Where one turn sends some rows of the set: a few examples, then the rows asked
K_425: [ 12  13   6  30 -35  -7  -4  -5  57  20 -39  16  18   9 -11 -11  15 -59
  27  -8  -3  27  24]
K_596: [ 25 -33  10   9 -60  -6   4  20  14  38 -23 -42   9  10 -14 -12   5 -11
   7 -23  11  12 -38]
K_376: [ -3 -16 -11  36  -2  18 -14  61  26  -1 -18  -6  -7  22   9   5 -51  20
  61 -20 -14  -5 -12]
K_618: [ -9   8 -46 -13   2   4 -20 -13   4  27 -35 -23  24  36  49  21 -29 -48
  63   7 -28   9 -29]
K_322: [  9 -40 -20 -13   3 -21   3 -39  48  24 -46  23 -10  -7  41  10 -43   7
   1  -4 -14  -3 -10]
K_874: [ 16 -64   0  13 -10  -4  -9   1  28  13  -8   8  28   1  11 -16   5  24
  -4 -21  14  -7 -25]
K_260: [ -1   2 -30  33  -3 -10   1  -8  40  15 -68   7  25   5 -16  26  12 -53
  22  -9 -17  32  23]
K_698: [-16 -13 -26 -20  -4  -3 -11   2 -48   8 -61 -27 -12  35  37  23   5 -35
  43 -21 -18   6 -22]
K_313: [ 37  -8 -24  27 -45 -24  29 -11  14  23 -30 -31 -18  28 -14 -14  -6  -2
 -18  -7  23   4 -24]
K_387: [-17  29  27   5 -17  26  16 -15  30  15 -29 -41  31   4  49 -25 -13 -44
  58 -27  13  -1  15]
K_824: [ -2 -22 -25  45   7  27   5  57  23  22  -6 -24  -6  44  25  19 -23   5
  63   0   2 -16   5]
K_708: [ 43 -30  -3   5 -29 -22  19  -4   4  19  -4 -22  12   1  -9 -16   2  27
   3 -13  20  13 -38]
K_795: [  6   0 -13  24 -31 -21  -2  15  46  13 -85  21  17   7 -11  17  11 -38
  44   2 -10  14  17]
K_764: [ 22 -10   3  -2  -2  -6  20 -50  29  -6 -18  34 -26   1  38  17 -48  -2
  16  -6 -24   6  20]
K_625: [ 14   3 -38 -15  18  -8   7  -9 -33  48 -50 -24 -15  22  58  23   4 -22
  39  19   2  -7  -7]
K_202: [-36  20  35   4  18  43  20  -9   8   5 -36 -39  22   9  24 -26 -24 -14
  33  -5  24  25 -20]
K_732: [ 21 -25   6   4  16   3  38 -40  37  12 -12  23 -25   5  28   8 -16  17
  38  11 -14 -19  33]
K_517: [ 18 -19  30  -7  25  21  38 -36  20   6 -22  26 -22  -8   6  11 -33 -19
  15  19 -16 -12  14]
K_518: [ -5 -12 -28 -26 -16 -16   5   4 -42  12 -46 -20 -25  38  51  12   9 -31
  39  12  14  11 -23]
K_552: [ 30 -15  10   5  12   3  21 -55  10   1 -14  32 -23   6  21   9 -52 -25
   3  -4 -21   4  11]
K_843: [-19   2 -16  -1 -15   4  26  37 -50  17 -47 -20 -24  18  40  25  -7 -26
  41 -19 -31   4 -22]
K_145: [-11   4 -35 -16   3 -13  -8  -7 -47  22 -59 -35  -2  23  48  24 -21 -35
  41 -13 -22  -6 -13]
K_293: [ 42 -48  -6   1 -53  -2  19  -3  -5  -2 -16 -54   1  16   1  -1 -10  -4
   1 -12  -4  -8 -31]
K_522: [ 38 -35 -21   5 -47 -19   7  -8   6   5   1 -33   2  19  -9 -12 -11  17
  -2  -6  11  24 -30]
K_647: [ -6  14  29   2  -4  30  29 -17   2  16 -34 -44  22  -9  34 -42   1 -49
  15 -29  18  19  -3]
K_412: [ 48 -24  16   2 -36 -14  11  15   6  26  -9 -47  18 -15  13 -28 -11   3
   6 -18  -3 -19 -28]
K_458: [  0  12 -14  61 -19  17  14 -20  23  17 -62  -7  13  10 -16  18  24 -56
  49  -3 -11  22   1]
K_532: [  6 -21 -50  16   0 -14  -1   8 -42  24 -50 -15 -28  44  47  18  -9 -23
  43  15 -25   5  -4]
K_185: [-10   6  -1   6  20  26  25   7   1  16  -6 -27  70  35  34 -20  -9 -33
  48 -22   0   6 -28]
K_770: [-10 -29 -16  15   8  20   2  42  22 -15  -2 -10  38  12  36 -15 -34  25
  39 -18 -32 -10   0]
K_139: [ -2  -9 -18  26  -7  18  -2  57  26  10 -23  11  -1  26  -3  -6 -55  21
  63 -35   6   7   5]
K_72: [ 20  -8   0  32 -39 -24 -17   9  61  27 -56   6   4   3  22  23  17 -56
  20  -6  -7  10   1]
K_140: [-33  23  26   5  18  39  26 -13  19  -1 -23 -45  31  21  18 -22  -3 -23
  43 -25  24   9  -7]
K_742: [ 24  13 -15  -5   3  10  20 -44   4   2 -16  13 -55  -5  16   1 -36 -41
  24  -6 -30  -8  17]
K_331: [-16  31  32   9 -15  53  25  -2  -2   2 -34 -30  14   4  14 -28   4  13
  16  -4  26   8   1]
K_533: [  3 -25 -43  40 -10  22  12  52  23  15 -17  -7   4  18  -7   7 -40  -6
  69 -24  15  -1  27]
K_651: [-22 -14  -6  38 -32   7  -6  36  16  20 -15  20 -35  15   0  -2 -55  14
  49 -15   5 -10  17]
K_157: [-14 -21 -24  34  10  48   5  34  24  13 -35  -3 -23  24  17  12 -40  16
  70 -12 -14  -4  30]
K_740: [ -8  28  25  13   3  43  20 -14  12   0 -37 -27  18   2  45 -34 -44 -38
  34   1  35  13   3]
K_628: [ 25  -8   3 -17  13  10  38 -34   4  19 -23  14 -39  23  29   1 -48  16
  22  20 -25  -7  12]
K_859: [  7   4 -25  37 -11  -9 -16 -11  41  27 -52  11  20  16  -3  36  22 -58
  13  -4   7  29  10]
K_348: [ 11   4 -35 -17   1  -2 -11 -36  61  37 -51  15  19  25  18  19   8 -50
  24 -17  12  17 -10]

K_322 goes to K_348
K_533 goes to K_293
And these:
K_260 goes to K_698
K_859 goes to K_145
K_412 goes to K_732
K_157 goes to K_596
K_331 goes to K_651

